In the data rows, zero lies at 7.5, halfway between 7 and 8.
Here are some points, one per row:
11  9  8  6  8 13  3  4 10  7 11  4  7  8  9  3  9  6 13 14  8  7  8  6  3  5 10 12  5 10  7  3
 5  9 12  7  5 12 12 10  9  8 14  5  9  2 12  8  5  5  4  9  2  4  6 11  9 14 11  4  8  8  4  7
14 12  6  5  8 10 15  3 10  3  2  3  3  9  4 11 10  2 15  4  6  7  4  5  8  9  7 11 13 11 10  7
 6  3  7 12  5  9 11  9  5  7  9  8 12  7  4  8  6 11  4 10  8 12  6  7 12  5  5  5 10  7  6  7
 5  5  3  7  6 10  4  7  4  7 11 11  6  5  3  4  2  4 10  5  5  5  8  9  6  6 13 10  3  8  1 11
11  5  7 11  3  9  9  8  9 10 10  9  7 12  6 12  9  6  9  9  5 11  5  5  3 15  6  8 12 10  9  6
 6  8  8  7  8  5  4  4  4 10  3  3  5 12  7 15  4  4  7  6  8  6  5  6 13  7  7  1  6  1 13  8
 7  7  5  5  2  5  3  5  8  8  7 11  7  9  8  8 10  8  6 10  9 11  6  9  6 11  7  7  5  9 10  7
 3  7 15  4  6  6  4 15  8  4  5 13  8  3  7  4 10  8  5  2 11  8  5  2 12  3  5  9  5  8 10  8
10  8  6  2  9  4 12  5  4 14 10  9  7  8 10  8  4  6  7  7  7 11  9  8  6 11  9 12  3  8 13 10
 0  7 11  4  7  8  4 10 12  6  8  9  5 11  8 13  5  6  5  3  3  6  7  6  9  4  5  9  9  1 10 10
 8  7  4  5  8  8 10 14  9  7  6 10  5 11 14  7 13 15  6 10 10 13  8  2  3  8  2  8  6 13  7  9
 4 12  9 11  3  9  9  8 10  5  6  5 15  6 10  1  4  7  0  8  7 12  5 11  4 10  7  7  5 11  4  5
 8  4  3  8  5  7 12  3  5 13 15  7 11 10  2  8  6 12  8 15  9 14 11  8  0  7  9 12  6  8  5  8
 8  4  2  3  5  9 15  7  8  6 12 15  3  1  8  5  6  8  2  5  3  7 10  8  9  5 11 11  0  6  8 10
 5  6  8  9  6  8  7 10  9 10 12  5  9  3 15  7  6  9  8 10  6  2  9 13  8  8 11  2  6  4  7  9
 9 11  7  7  3 12  6  7 12  5  6  1  6  4 10 10  8  3  7  7  4  3  5  2  8 10  7  9  7  6  8  7
 3  6  8 12  6  5  6 11  1 11  6  8  8  6  6 10  5  4  0  3  3  0  9  7 15  5  9  7  3  4 11  7
 0  6 15  8 10  5  9 11  6  5 10 13  6  1 10  4  5  7  4  8  6  0 11 13 13  5 12  3  4  1  4  5
 9 10 12  9  7  8  6 11  7  7  9  7  6  5 11  0  2 13  8  8  9  6  7 10  5  8 11  2  5  9  1  5
 6  7  6 12  6  9  4  9 12 10 11  6 11 12 12 10  2  8  9  6  2  6  7 15  3  9  6  3 13 11  4  6
 1  5 12  8  6  4  2 10  3 14  6  6 10  2 13  7 11  8  7 11 14  4  8 11 10  7 11  5  9  2  7  9
 9  6  7  7 15  7 11  7  2 13  8 10  3  9  4 14 11  3  9  5  4 11  7  1 10  9  8  9 11  1 12  9
 5  4 12 10  6  7  3  9  4 11  2  2  8  5 11  5 11  9  7  5 10  1  5 10 13 13  6  5 11  4  8 10
 7 11  6  8  6  7  3  4 11  7  2  3  6  9  6  9 10  5 12 10  6  7  2  6  9  5  6  8 12  7 11  3
 8  8 11  2 10 14  9 12 13  2  9 14  3  1 11  5 10  6  3  8  8  7  6  1  7  7  4  9  5 10  8  8
 4  6  7  9  8  6  9  7  7  4  9  8 12  0  3  5  2  7  0  5  9  7  4  6  9  0 14 10  6  2  5  9
 7  6 10  7  8  9  9  6  9 10 14 10 13  4  9  9  7  6  4 11  7 15  7  8  4 15  7  6  6  5 11  7
 7  7 11  1  3 13  2 12  8  0  4  7  7 13 15  1  8 11  0  2  4 10  6  6  6 15  5  3  2 10 13  7
11  5 10 10  7  4 12  7 12  9  8  9  9 10  5  7 11 14  4 11  8 12  9 10 11  6  5  5  6  6  9  9
10  8 10  8 11 11  4  6  9  6  8  5  8 10  6  2  8  6 13  9  9  3 11  8  5  4  5 11  7 10  8  4
12  8  7  9 11  5  9  4  8  8  5  7  7  8  3 11  8  5 15  8  9  5  7  6  8  3  6 10 10 11  7  5
10  5  0  8 10 10 13  4  6  9 13 13  9 11  5 11 15  9 12 11  9 15  8  7  5  8 10 15  9  8  4  8
 9 14  8  7  8  8  6  5 10  9  9  8  7  7  5  8  5  2 12 14  7  6  8  9  3  5  6  6  9 13  6  6
 8 11 10  9  3  8  3  2  9  9  0  1  9 13  4 10  7  6  8  6  9  5  5  4 14  3  2  3 13  5 12  6
 3  8  6 11 12  4  6 11  2  5  7  7  6  5  8  4  8 11  9  4  6  8  4 11  9  8 12  5  7  7  5 10
 3  3 10  2 15  4  7  6  2 13  6  7  6  3  6 13 10 10  3  8 12  2  8  4 15  0  6  9  4  0 14  9
 9  7  9  9 10  6  5 14  9  6  6  3 11  6 14  7 10 13  2  4  4  4  6  5  5  8  5  3  7  6  9  6
 6  5  6 15 15  2  8 11  6 10  4 12  5  8  1 11  9  9 15  9 12  3  9 13 10  0 10  5 13  6  2  8
10  6  9 11  5  3  8  4  6 10  4  7  7  9  8 12  4 10  0  7  8 13  8 11 11  2  8  5 10  6 10  8
 1  3  7  9  4  9  5  7  5  9 13 11  7  3  6  9  7  8  5  8  4  8  8 10  8  1 13  7  4  3  3 10
 5  3  2  8  7 10  6  6  6  8  7  9  7  8 11  2 10  5 10  7 10 13  5 10  0 15  5 10  0 13  1  7
 9  7  7 12 11  5  6  3  2 10  6  6  8  9  6  9  9 11  9  7 12 15  7  8  8 11 10  7  9  5 10 12
10  2  3  7  9  8 13  5 12 10 10  9 10 11  5 12 12  7  8 12  3 14  6  9  5 13  8 10  9 11  7  7
 8  7  9  9  6  5  6  6  0 10  7  8  6  5  8  3 12  8  8  8 14  2  7 10 10 10 12 11  6  8  6  8
 7  9  1 12 10  7  8  9  2 12 12  9 14  4  9 11  4  5  6  6  6 12 10  6  3 12  7  8  8  7  5 10
 7  8 14  8  5  6  8 13  6 10  5 11 10  5 10  2 10  9  7  8 11  0  9 11  7 12  9  9  8  7  5  7
 7 11  9  9  5  4  6  3  5  5  6  7 10  4  5  7  6  9  5  8 10 14  9 10 11  7 13  1  8  4  9 10
14 10  5  8 13  9 13  5 10  9  8  5  6 14  5 10  6  5 15  8  6  7 10  6  3 10  2  6  6 14  9  4
 8  9  5  4  3  8  2  2  6 10  6  4  6 14  4  7  8  9 10 11 11  4  6  6 10  5  8  8  9  7  8  9
 8  8  7  6 12  2  6  5  5  8  8 12  4  8  4 12  5  7  9  5  3  5  8 10 11  2  9  9  9  5  9 10
 6  6  5  6  8  9  8  9  6  0  6 11  3 14  7  7  8  8  5  2  9 10  6  7 10 12  6  6  6  7 12  9
 8  7  9  9 10 13 11 13 13  8 15  8  9  6 13  3  8  9  8 12  4  7 11 13  0 13  8  8  7 10  0  6
 6  4  3  4  5  2  8  7 13  9  8 15  8 14  8 12  8 13  5  9 14 12  9  8  7  5  4  6  5 10 10  9
 8 11  8  7  0  7  1  6 15  3  1  0  8 10 10  8  7  6  6  8  7  8 10  5  4  7  7  6  4 11 13  3
 1  8  5  6  3 12 10 10  9  5 11 10  8  3  8  8  4  3  1  5  3  4 11 10  8 10  9 10  8 10  6  7
 8 12  8  8  0 11  5 12  5  8  9  7  7  4  9  8  1  0  3 10  6  9  8  2  6 10 10  6  7  5  6  8
11 10  7  7  5  5  7  5  6  7  2  0  6 12  6 11  8  7 14  8 10  4  4  5 11  6  5  3  9  8 10  7
 3  8 10 11 15  6 14  9  3  4  5 13  9  4  0  9 11  6  7  0 10  9  8  5 14 10  5 12 15  1  8  8
 8 10  7 10  0  8  6  5 13  7  3  6 11  8  8  5  3  8  3 10  6 12  8 10  9  4  6  3  4  8 10  7
11  7  5  8 12  5  9  3  5  6  5  4  3 12  2 11  7  4 15  4  5  4  4  4 10  2  7  8 14  6  8  5
11  9  6 11  8  9 15  7  5  5  5  4  7  9  3  8  7  7  6  4  3 14  8  6  9 13  6  8 15  6  6  8
10  5  9 11  4  9  9  7  7  9  7  6 11 10  3  4  4 10  5  4  7 15  4  6  9  8  3  2  8 13  6  8
 9 12  9  7  2  9  5  8  8  4  8  8  8  9 14  5  7 12  9 10 10  9 10  9  0  9 10 10  7 10  5  9
 2  8 10  8  6  3  0 14  3 10  8  7  7  5 15  6  7 12  7 13 13  0  8 11 11  2 15  1  6  3  2 11
12  8  8  6  8  7 10  5  9  6  4  1  6 11  6  6  6  6 14  6  5  6  9  5  5  6  7 10  9 10  9  5
12  9  6 10 15  0 10  9  6 10 12 15  8  9  5  9  9  8 15 10 12 12  7  8  0  5  3 10 10 13  1 10
 8 10 12  7  8  6  6 14 13 11  8 13 10  5 10  1 10 13  7  9 10  5 12  8  4  8  6  9  4 11  7  7
 9  7 10  3  9  9 11  9 14  5 11 12 13 10  6  5  6  8  9  7  6  8 11  9  6  8  3 15  4 12  6  9
 8 10  8 10 11  6  6 11  3  1  7 13  3  2  8  5 10  5  9  7  7 11 12  8  7  8 13  7  9  9  5  7
10  8  1  4 14  7  9  3  9 12  7  5  7 12  8 10  9  9 15 10 13  6  9  6 10  2  6  8  7 13  7  9
11  3  6  4  9 11  9  4 11  8  8  3  6  4  8  5  9  9  9  9 10  5  9  6  7  3  5 15  5  7  7  4
11 10  8  5  8 10  8  5 12  1  1  1  7  7  7  6  9  5  7  5  4  3  9  2  9  8  5 11 10  7 10  2
 6  5  6  2 12 12 12  8  6  4 11 12  8 11  8  6 11  9  4  4  7 12  9  6  4 15  8 11  6  8 15  8
11  8  3  5  6  6  7  5 10  5  4  1  3 10  6  9 10  6  8  7  7  2  6  4  9  6  5  7  9  5 10  8
12 13  8  6  8 13  6  5 10  4  6  4  5  7  6 11  7  2 12  4  4  8  6  6  5  7  5  9 10 14  9  5
Along one direction, these points spread out more than along any other. Take the direction at right angles to it along which they spread out most. Go by this last direction. How far along it is each point below, from 0 to 99? The average is 50, and the first point in the table lies past the average. One standard deviation of the points above along it is 16.
10  2  3  7  9  8 13  5 12 10 10  9 10 11  5 12 12  7  8 12  3 14  6  9  5 13  8 10  9 11  7  7 71
 1  8  5  6  3 12 10 10  9  5 11 10  8  3  8  8  4  3  1  5  3  4 11 10  8 10  9 10  8 10  6  7 61
 6  8  8  7  8  5  4  4  4 10  3  3  5 12  7 15  4  4  7  6  8  6  5  6 13  7  7  1  6  1 13  8 16
 7  7 11  1  3 13  2 12  8  0  4  7  7 13 15  1  8 11  0  2  4 10  6  6  6 15  5  3  2 10 13  7 65
 7 11  9  9  5  4  6  3  5  5  6  7 10  4  5  7  6  9  5  8 10 14  9 10 11  7 13  1  8  4  9 10 39
 9  7  9  9 10  6  5 14  9  6  6  3 11  6 14  7 10 13  2  4  4  4  6  5  5  8  5  3  7  6  9  6 49
12  8  7  9 11  5  9  4  8  8  5  7  7  8  3 11  8  5 15  8  9  5  7  6  8  3  6 10 10 11  7  5 39
 6  5  6 15 15  2  8 11  6 10  4 12  5  8  1 11  9  9 15  9 12  3  9 13 10  0 10  5 13  6  2  8 28
 7  8 14  8  5  6  8 13  6 10  5 11 10  5 10  2 10  9  7  8 11  0  9 11  7 12  9  9  8  7  5  7 53
10  5  0  8 10 10 13  4  6  9 13 13  9 11  5 11 15  9 12 11  9 15  8  7  5  8 10 15  9  8  4  8 70
 9  6  7  7 15  7 11  7  2 13  8 10  3  9  4 14 11  3  9  5  4 11  7  1 10  9  8  9 11  1 12  9 33
14 10  5  8 13  9 13  5 10  9  8  5  6 14  5 10  6  5 15  8  6  7 10  6  3 10  2  6  6 14  9  4 61
